Here are some points, each followed by its number:
[-0.26 -0.85  0.63 -0.69  0.77 -0.82 -0.04 -0.13 -0.67  1.01 -0.48 -0.31 -0.29  0.04  0.26 -0.40 -0.32  0.26 -0.54
 -0.82  0.48  0.24 -0.26 -0.44] 0
[-0.67 -0.71 -0.69 -0.49  0.56 -0.64 -0.16 -0.33 -0.24  0.88 -0.71 -0.48 -0.63 -0.49  0.00 -0.58  0.54  0.28  0.55
 -0.39  0.48  0.39 -0.50 -0.36] 1
[ 1.05 -0.58  0.67  0.46 -1.60 -0.55  1.54  1.21 -0.79 -0.03  4.53 -0.38 -0.77 -0.69 -0.22  2.26 -1.01 -1.47  0.53
  1.21 -1.33  0.23 -0.63  0.72] 2
[-0.65 -0.59 -0.31 -0.53  0.47 -0.84 -0.14 -0.34 -0.02  0.75 -0.74 -0.66 -0.19 -0.31  0.18 -0.32 -0.05  0.07  0.17
 -0.47  0.54  0.15  0.22 -0.49] 3
[-0.31 -0.22 -0.57  0.16 -0.84 -0.47  1.05  2.20  0.12 -2.56  3.20  4.27  0.55 -1.57  0.04  1.08  1.16 -1.94  1.57
 -0.76 -1.48 -1.50  0.08  3.87] 4
[-0.08  0.03 -0.73  0.34 -0.24 -0.32  0.47 -0.45 -0.61  0.26 -0.80 -0.18 -0.61 -0.52 -0.52 -0.42  1.33  0.79 -0.20
 -0.67  0.47 -0.14 -0.98 -0.29] 5
[-0.87  0.18 -0.93 -0.33  0.03  0.13 -0.76  0.07 -0.55  0.25 -0.20 -0.78  1.13  0.90  0.63 -0.27  0.04 -0.92 -0.13
  0.26  1.27  0.56  1.33 -0.96] 6
[ 0.86  0.38  2.60  0.65 -0.48  1.33 -0.25 -0.48  0.60 -0.35 -0.77  0.08 -0.64  1.69 -0.61 -0.50 -1.32 -1.65 -1.08
  0.03  0.09  0.25 -1.01  0.79] 7
[-2.66  0.54 -2.08  1.14 -0.07  2.51 -1.43  0.14 -1.57  0.86 -0.29 -1.41 -1.52  1.08 -0.11 -0.46  3.98  0.48  0.00
 -0.10  1.72 -0.95  0.56 -3.31] 8
[ 1.32  0.23 -0.04  1.23 -1.20  0.95  0.28  0.04 -0.39 -0.13 -0.13 -0.90 -1.29  0.73 -0.76 -0.26  0.90  0.20 -0.98
 -0.25  0.83 -0.97 -0.45  0.21] 9
[-0.77 -0.55 -0.72 -0.61  0.55 -0.63  0.60 -0.46 -0.10  0.69 -0.63 -0.19 -0.54 -0.67  0.08 -0.41  0.20  0.38  0.92
 -0.75  0.47  0.40 -0.01 -0.28] 10
[ 1.51  0.75 -1.53 -0.07 -2.29  0.61  1.35 -0.52 -0.09  0.80  0.09  0.47 -0.92  0.62 -1.32 -0.76  2.54  0.61 -0.95
 -0.13  0.03  0.87 -0.75 -1.31] 11
[-2.28  0.49 -1.39  0.73  0.87  1.34 -0.78  0.14 -1.09  0.41 -0.90 -1.35 -0.39  0.63  0.54 -0.41  1.55  0.21 -0.09
 -0.28  1.49 -1.47  0.17 -2.35] 12
[ 0.85 -0.34  0.95  0.57 -0.40  1.54 -0.13 -0.91  2.02 -0.16 -0.65 -0.51 -0.94 -0.05 -0.67  0.12  0.07  0.28 -0.87
 -0.30  0.50 -0.68 -0.87  0.01] 13
[ 1.21 -0.12  1.20  0.61  0.24  1.55 -0.36 -0.42  1.85 -0.66 -0.74 -0.05 -0.67  1.27 -0.78 -0.71 -0.62 -0.32 -1.12
 -0.80  0.36 -0.53 -0.64  0.21] 14
[ 0.22 -0.31  1.00 -1.29  0.14 -0.55 -0.31 -0.02 -0.53  1.33  0.35 -0.69 -0.61 -0.25 -0.53 -0.66  1.04 -0.50 -0.70
 -0.50  0.12 -0.02  0.38 -0.67] 15
[-0.72 -0.50 -0.70 -0.66  0.50 -0.73  0.01 -0.38 -0.32  0.84 -0.48 -0.22  0.53  0.29  0.84  0.27 -0.73 -0.54  0.18
 -0.20  0.18  0.27  1.60 -0.55] 16
[-1.92 -1.21 -0.58  0.53  0.74  0.06  0.26  0.48 -0.84 -0.11 -0.89 -0.75  0.31 -0.74 -0.31  0.77  0.71  1.12 -0.02
  0.38  0.27  0.67 -0.03 -0.20] 17
New points follow, each followed by the number of its nearest point above.
[ 0.76  1.24 -0.68  0.99 -0.37  1.47  0.16 -0.58 -0.84  1.52 -0.61  0.65  0.76  0.23 -0.43 -1.76 -0.20 -1.24 -0.40
 -0.95  0.55  1.72 -1.61 -0.12] 5
[ 2.42  1.21 -0.30  0.50 -0.42  1.36 -0.04  0.36 -1.51  0.06 -0.10 -0.55  0.29 -0.60 -1.23  1.67  1.41  0.31 -1.98
  0.18  0.21  1.77 -0.38  0.05] 9
[ 0.80  0.82 -0.75  1.39 -0.95 -0.52  1.68  2.26 -0.02 -2.08  0.24  2.78 -0.55 -0.88 -0.60 -0.56 -0.35 -0.56  0.17
  0.33 -1.22 -1.12 -0.53  2.72] 4
[ 0.67  0.51 -1.04  0.64 -1.12 -0.54  2.08  2.77 -0.26 -2.20  2.14  4.71 -0.47 -0.35 -0.49 -0.10  0.26 -0.62  0.32
  0.60 -1.45 -1.54 -0.57  1.92] 4
[-0.69 -0.66 -0.50 -0.46  1.12 -0.58  0.09 -0.49 -0.15  0.42 -0.81 -0.63  1.74 -0.44  1.74  0.66 -0.80 -0.12  1.41
  0.07 -0.02 -0.05  1.68 -0.39] 16
[ 1.63  0.65  0.57  1.71 -1.03  1.69  0.01 -0.62 -0.41 -0.64  0.09 -0.43 -0.27  0.96 -0.66 -0.75  0.75 -0.29 -1.35
 -0.22 -0.55 -0.38 -0.33 -0.67] 9
[-0.70 -0.25 -0.51 -0.66  0.52 -0.47 -0.09 -0.30  0.08  0.76 -0.58 -0.60 -0.23 -0.06  0.08 -0.11 -0.06 -0.53 -0.40
 -0.60  0.61  0.44  0.65 -0.35] 3
[ 0.12  0.10  4.98  0.47 -1.26  0.29 -0.65 -0.52  0.23  0.08  1.19  0.17 -0.12  3.51 -0.43  0.03 -1.10  5.27 -0.98
  5.07 -2.00  0.58  0.77  1.16] 7
[-1.13 -0.32  0.45 -0.39 -0.34 -0.47  2.14  1.01  1.78 -1.36 -0.25  5.29 -0.58 -0.39  2.30  2.40 -1.43 -1.47  4.17
  1.99 -1.78 -0.38 -0.84 -0.20] 4
[ 0.60  1.45 -0.60  0.62 -0.88 -0.60  1.83  2.08 -0.22 -1.81 -0.28  3.88 -0.44 -0.57 -0.55 -0.76 -0.16 -0.06  0.67
 -0.34 -0.99 -1.36 -0.37  1.74] 4
[ 0.54 -0.34 -1.13 -0.73 -0.78  0.15  0.43 -0.40 -0.09 -0.32 -0.93  0.18 -0.29  0.45 -0.82  0.27  1.05  0.63 -1.11
  0.20 -0.09  1.32  0.94 -0.96] 5
[ 0.05 -1.06  0.40 -1.65  0.71 -0.86 -0.51 -0.22 -0.23 -0.76  0.46 -0.76  0.62 -0.67  2.03  4.18 -1.06 -0.59  1.19
 -0.41  0.09 -0.78  4.62 -0.20] 16
[-0.70 -0.72 -0.80 -0.49  0.67 -0.54  0.77 -0.58 -0.03 -0.03 -0.77 -0.04 -0.19 -0.70  1.14  3.13 -0.79 -0.07  1.57
 -0.38 -0.07  0.14  2.71 -0.40] 16
[ 0.81  0.41  0.30 -1.22 -0.55 -0.65 -1.44 -0.49  0.34  0.99 -0.10  3.29  0.02 -1.79 -0.55  0.81  1.65  0.26 -0.67
 -0.41 -1.10  0.11  1.64 -0.37] 15
[ 1.74  1.59 -0.12  2.80 -1.93  1.33 -0.39 -0.28 -0.76 -0.18 -0.38  0.44 -1.25  1.64 -1.65 -0.86  1.27 -0.55 -2.66
 -0.79 -0.48 -0.32 -1.48 -0.90] 9
[ 1.80  1.71  1.30  1.72 -1.04  0.29  0.04 -0.58 -0.77 -0.18  0.21 -0.24 -0.65 -0.17 -0.59 -0.39 -0.64 -0.28 -1.03
 -0.67 -0.19  0.02 -0.73  0.54] 9
[ 0.48  0.65  4.87  0.65 -1.11  0.57 -0.29 -0.51 -0.55 -0.61  0.56 -0.22 -0.33  3.05 -0.54  0.72 -1.16  4.80 -1.07
  4.89 -1.85  1.20  0.98  0.92] 7
[-0.65 -0.61  0.34 -1.08  0.83  0.13 -1.28  0.43  0.26 -0.61 -1.29 -0.53 -0.09 -0.50  0.29 -0.22  0.07  0.27  0.88
 -0.13  0.88 -1.06  0.45 -1.35] 3
[-0.38 -0.33  0.21 -0.40  1.15 -0.70 -0.31 -0.61  2.72  0.05 -0.75 -0.81  0.45 -0.64  0.72 -0.22 -0.39  0.31 -0.48
 -0.38 -0.08 -0.93 -0.76 -0.13] 3
[ 1.62  1.01  0.65  2.47 -1.12  1.17 -0.45 -0.46 -0.77 -0.55  0.90 -0.84  0.06 -0.49 -0.50 -0.27  0.94 -0.98 -0.78
 -0.66 -0.72  0.35 -0.42  0.05] 9
[-0.04 -0.48 -1.24 -0.35 -0.77  0.01  2.17  2.40  1.81 -2.25  3.65  3.95 -0.10 -0.94 -0.47  3.59  0.00  0.33  3.18
  0.22 -0.62 -0.39 -0.26  0.70] 4
[ 0.80  1.68  1.43  1.51 -1.71  1.38 -0.13 -0.37 -0.31  0.36 -0.29  0.98 -1.62  3.23 -1.56 -0.53 -0.69 -1.10 -2.15
 -0.47 -0.50 -0.23 -1.40 -0.46] 7
[-0.65  1.28  1.18  0.42  0.17  1.87 -1.43 -0.41  0.97  0.97 -0.58 -0.25  0.39  2.69  0.43 -1.17 -1.60 -0.09 -0.12
  4.00  1.40  2.19  1.74  0.17] 6
